In the rows, 128 means zero.
The same turns and mirrors carry the whole set onto itself and the rows of a family onto each other. Which other rows belong to the same family as each row named below? List them in the order they appear above.
These 32 rows form 4 families of 8 rows each.
j580: [160 149 123  88 134 137 134 141 149 132 110 129 115 149 146 145 123 124
 147 172]
j335: [105 112 117 163 124 135 126 135 136 130 153 134 139 100 106 125 131 128
 113  91]
j42: [ 98 109 102 154 118 127 118 133 129 123 147 126 150 112 106 121 127 136
 113  93]
j588: [163 144 131  85 132 137 142 139 151 139 113 124 120 146 148 155 126 122
 146 170]
j788: [149 124 138 104 122 135 146 132 132 169 107 110 154 141 100 110 122 115
 131 109]
j994: [104 111 112 158 115 135 129 136 133 132 157 127 146 105 101 128 136 137
 111  92]
j896: [131 143 130 137 118 155 125 158 112 151 151 124 155 133 150 121 105 120
 103 156]
j156: [144 119 104 111 125 116 134 126 176 115 108 116 103 122  91 153 144 141
 139 108]
j35: [136 132 101 113 131 149 129 133 154 151 130 121 150 148 166 169 130 141
 121  90]
j921: [139 130  99 112 144 154 120 132 149 155 122 125 142 137 164 166 135 140
 116  95]
j632: [104 114 102 157 115 135 126 133 130 123 151 133 142 106 105 120 126 138
 114  92]
j183: [136 116 102 111 129 118 136 119 171 122 110 122 101 126  90 148 149 136
 156 108]
j666: [133 130 101 118 140 153 123 134 158 154 125 124 144 137 162 171 126 141
 117  88]
j915: [131 127 135 132 115 125 139 139 129 115 137 135 111 109  84 102 131 116
 139 172]
j634: [149 120 135 105 129 143 142 146 130 162 114 112 151 142  97 111 125 106
 142 102]
j21: [117 133  94 141 126 138 119 143 150  95 157 145 110 114 152 164 134 146
 125 156]
j309: [162 146 121  82 122 139 141 140 143 135 111 123 120 155 143 146 126 129
 149 171]
j234: [122 140 132 131 120 157 135 151 113 151 156 140 163 127 158 113 112 124
 111 159]
j388: [116 139 102 142 121 130 123 129 153 103 152 144 106 114 151 162 132 154
 119 160]
j914: [144 117 106 112 127 121 130 123 166 114 111 117  98 127  93 160 144 137
 149 107]
j931: [135 130 108 111 136 145 126 136 154 150 135 113 152 141 162 177 134 139
 121  91]
j695: [121 139 131 135 123 157 128 153 107 147 157 139 158 133 161 120 112 117
 122 155]
j902: [137 117 106 107 129 118 142 117 167 111 113 131 101 119  99 149 151 139
 156 107]
j541: [129 144 133 131 121 155 130 156 110 143 153 131 161 125 161 124 105 123
 107 156]
j209: [141 123 137 105 118 138 144 131 141 173 114 119 153 141 102 108 128 109
 138 109]
j88: [133 127 127 132 112 124 139 140 127 116 130 140 108 114  92  99 122 120
 140 173]
j798: [134 130 134 128 107 122 144 141 123 111 138 132 115 116  90 103 132 117
 144 174]
j143: [125 134  95 141 130 135 120 144 140  91 152 136 105 111 150 167 128 151
 122 155]
j279: [167 152 134  95 131 144 145 142 148 139 116 126 107 145 145 153 127 125
 147 171]
j459: [128 129 136 134 103 120 145 141 132 109 146 130 118 115  86 109 119 118
 144 169]
j409: [117 139  93 139 123 133 123 139 156  93 148 139 109 113 149 162 136 152
 122 157]
j422: [150 118 142 105 124 140 144 136 126 171 116 116 153 143 101 110 123 110
 139 104]

Same family as j183: j588, j632, j666, j541, j798, j409, j422
Same family as j896: j42, j921, j634, j388, j902, j279, j459
Same family as j335: j156, j309, j931, j695, j209, j88, j143

The same turns and mirrors carry the whole set onto itself and the rows of a family onto each other. Which other rows belong to the same family as each row named below? List them in the order they appear above.
These 18 rows form 3 families of 6 rows each.
j753: [114 167 152  83 157 134 121 166 142 128  78 108 121 129  96 140 173 138
 106]
j471: [ 90 124 139 128 174 149 131 114 161  70 110  98 124 101 140 133 148 165
 138]
j186: [143 154 109 125 165 177 142 121 143 104 129 120 131 100 158 141 194 135
 155]
j308: [ 91 112 152 110 140 134 136 132 131 111 102 110 124 137 146 128 131 152
 111]
j551: [134 139 132 137 112 189 129 100 141 107 131 137 104 114 146 140 142 127
 132]
j228: [104 128 149 135 121 167 118 101 155  87 115 120  97 115 132 135 118 147
 119]
j159: [145 183 116 110 176 170 129 140 156 108 112 114 128  95 124 148 209 134
 149]
j874: [ 95 152 144 113 186 141 116 135 173  75  92  90 118  98 108 138 164 163
 130]
j512: [142 174 135  87 148 152 131 162 129 144  94 124 131 130 118 146 191 119
 119]
j506: [114 125 119 136 164 167 141 110 148  84 129 112 130 103 165 135 163 149
 152]
j66: [123 183 156 107 139 160  98 132 169 103  89 115  94 108  77 146 154 141
 111]
j949: [158 173 125 122 119 193 123 114 143 120 125 139 106 110 129 148 173 114
 134]
j927: [118 118 134 115 132 156 147 128 119 126 119 124 134 138 167 130 149 132
 123]
j287: [122 180 135 104 189 147 116 149 170  93  90 100 120  99  99 145 193 149
 135]
j133: [ 99 151 161 122 135 155 103 118 166  86  96 110  92 112  98 137 126 153
 110]
j284: [ 90 137 159  97 152 125 122 151 143 111  80 102 122 133 112 134 143 155
 101]
j499: [143 149 126 104 136 162 146 142 119 143 114 132 137 131 155 141 181 116
 127]
j145: [151 195 136 109 133 180 109 135 158 121 103 130  99 109  92 153 178 122
 124]

Same family as j228: j551, j66, j949, j133, j145
Same family as j186: j471, j159, j874, j506, j287

The same turns and mirrors carry the whole set onto itself and the rows of a family onto each other. Which other rows belong to the same family as each row named below? List them in the order they appear above.
These 16 rows form 4 families of 4 rows each.
j329: [119 161 119  96 115 108 148 156 100 122]
j178: [144 152 131  96  89 178 125 120 126 119]
j616: [131 173 115  78 109 126 169 119 119 107]
j860: [152 154 165  75 119 137 136 113 143 146]
j767: [151 147 166  92 134 122 100 110 156 134]
j150: [150 127 118 100  95 163 118 137 134 138]
j343: [149 125 123 112 103 152  88 130 142 121]
j901: [158 137 153  82 127 121 121 121 146 150]
j971: [111 182 135  99 115 123 145 136  96  95]
j267: [119 185 136  98 121 122 125 104 132  77]
j786: [140 153 141 110 102 170  90 116 137 101]
j597: [119 152 122 109 127  92 113 157 112 105]
j655: [149 163 174  82 126 138 117 100 143 126]
j368: [137 141  97  91 119  95 142 140 130 126]
j934: [129 153 113 108 133  90 102 123 144  92]
j564: [111 175 138 112 127 106 111 138 109  85]

Same family as j329: j971, j597, j564
Same family as j267: j616, j368, j934
Same family as j343: j178, j150, j786

The same turns and mirrors carry the whole set onto itself and the rows of a family onto each other. Which other rows belong to the same family as each row named below? List them in the order they appear above.
These 30 rows form 6 families of 5 rows each.
j942: [147 145 125 135 154 131 112  84 118 144 146 125 140 151 152 119 141 156
 143 140 130 153]
j963: [130 139 149 106  77 135 117 153 125 137 118 122 104 118 107 122 120  98
 157 127 119 113]
j707: [139 144 113 135 137 139 132 148 135 109  89 125 122 139 161 154 136 140
 138 152  97 138]
j435: [120 117 116 134 153 106  98 135  91 138 121  96 146 152 109 117  85 133
 126 128 147 126]
j15: [113 120 145 135 144 160 114 106 107 134 135 127 109 143  92  96  86 153
 127 130 145 128]
j127: [133 109 139 141 135 161 153 135 109 123 116 126 135 128 154 152 110 189
 131 145 109 114]
j824: [138 132 165 100  90 126 123  99 127 150 153 129 158 123 115 107 133 128
 149 128 134 117]
j220: [133  92 138 122 104 117 126 167  82 151 104 109 163 127 120 128 111 129
 141 130 130  94]
j413: [130 155 113 139 158 138 106 123 137 107  99 125 108 155 128 119 117 125
 127 149 121 151]
j239: [117 109 163 118  98 160 129 128 102 148 142 123 111 119  95 109  94 147
 144 121 138 104]
j189: [120 151 133 120 121 135  96 127 132 127 116 122  98 141  92 100 108  99
 139 131 135 137]
j430: [135 108 152 124  88 118 126 126 122 169 135 115 108  93 111 109 125 132
 149 122 131  94]
j64: [123 121 130 149 166 161 129 110 112 117 117 127 124 147 131 123  97 179
 120 146 127 134]
j885: [132 116 137 106  76 135 147 150 125 140  93 127 123 129 128 150 146 126
 148 132  89 117]
j983: [121 106 136 118 117 108 107 148  93 146 120 101 156 139  97 110  89 119
 133 122 146 104]
j636: [128 121 141 136 132 121 106  97 130 156 129 119 104 118  94  80 115 126
 126 130 150 115]
j17: [118 126 144  94  76 126 124 131 136 140 114 122 112 136  86 120 119 107
 145 119 112 123]
j472: [132 125 123 151 170 120 115  91 140 130 111 119 121 128 125 101 120 154
 110 148 133 132]
j486: [141 117 123 152 151 115 141 116 140 128 109 113 135 114 165 143 132 175
 120 149 109 118]
j324: [140 132 136 116  88 137 140 165 126 123 102 122 120 116 149 157 138 127
 155 138  96 111]
j988: [158 128 134 133 131 139 137 107 111 148 128 136 151 136 170 133 166 161
 147 150 113 135]
j710: [137 126 111 131 123 137 144 137 125 131  86 129 117 147 150 160 149 148
 141 144  83 139]
j838: [129 102 159 123  92 160 152 146 100 141 130 125 123 108 133 145 108 170
 147 128 116  97]
j383: [135 147 146 117 128 122 104  81 128 144 163 120 142 141 119 103 123 135
 144 130 144 141]
j363: [133 110 104 147 164 113 109 147  84 140 106 100 148 156 143 137 106 149
 132 138 131 126]
j775: [153 119 160 112  92 136 142 116 117 152 132 139 162 119 148 125 161 144
 154 141 115 113]
j538: [145 107 140 134 100 117 147 138 127 152 125 109 125  90 156 148 136 161
 142 134 108  93]
j873: [125 144  99 134 152 129 118 111 133 124  99 120 103 165 129 136 126 140
 130 137 103 162]
j462: [140  95 116 139 132 119 127 166  79 150  98 108 158 138 149 143 121 147
 139 139 121 107]
j56: [114 144 123 113 123 123 104 106 138 130 117 116 103 157  88 112 108 114
 134 123 121 151]

Same family as j942: j824, j988, j383, j775
Same family as j220: j435, j983, j363, j462
Same family as j127: j15, j239, j64, j838
Same family as j56: j885, j17, j710, j873
Same family as j538: j430, j636, j472, j486

The same turns and mirrors carry the whole set onto itself and the rows of a family onto each other. Which other rows belong to the same family as each row named below? List them in the order they appear above.
These 16 rows form 4 families of 4 rows each.
j201: [115 108  97  98 137 116 136 119 147 131 100 152  65 153  99 115 132 123
 154 136  99  83 108 116 100 153]
j211: [116 103 119 155 132 133 115 155  89 101 119  96 110 134 141 118 130  86
 130 123  57 118 101 132 130 139]
j518: [131  74 109  94 124 102 144 114 152 119 116 152  70 137  87 123 119 113
 152 132 102  98 104 126 116 142]
j257: [137 101  89 124 125 161 172 150 130 130 100 118 102 138  96 114 110 130
 125 149 128  88 111 167 153 172]
j837: [110 105 123 134 135 146 118 151  90  77 126 104 105 140 136 108 137  90
 127 135  55 117  94 117 140 133]
j585: [113  88 106 100 128 110 138 123 143 120 129 158  60 120  93 112 129 115
 157 116 109  95 111 117 109 152]
j447: [116  96 100 106 130 114 141 120 161 105 112 158  64 152  88 120 118 128
 160 131  99  90 107 118 105 157]
j886: [108  86 118 139 134 155 116 141  95  89 100  95 110 143 135 139 156  83
 112 117  68 101 100 116 130 147]
j892: [103 108 103 115 110 150 135 129 134  81 144 145 117 190 154 138 127  90
 104 111 114 115 124 157 126 121]
j959: [115 107  91 130 107 143 120 130 140 101 149 118 109 204 153 115 122  92
 102 114 113 128 119 154 135 124]
j575: [103  99 106 133 139 141 111 141  84  87 112  99 102 149 140 110 144  73
 112 117  67 107  88 115 125 146]
j473: [137  73  95 128 106 163 149 146 136 129 122 114 100 128  99 105 119 143
 116 126 134  78 106 146 164 171]
j890: [111 115  92 132 102 142 109 130 147  96 152 126 108 191 165 124 116 117
 114 124 102 122 123 153 127 126]
j80: [131  80  85 136 109 160 158 158 137 121 112 114 106 128  90 119 124 139
 135 126 122  83 105 151 152 188]
j686: [116  84  81 112 122 149 165 149 124 129 109 123 125 129 106 103 118 137
 138 142 122  83 110 162 151 185]
j990: [107 114  93 130 100 148 130 141 150 104 140 141 127 185 147 133 140  82
 103 117 109 135 117 149 131 119]

Same family as j473: j201, j886, j890
Same family as j80: j447, j959, j575

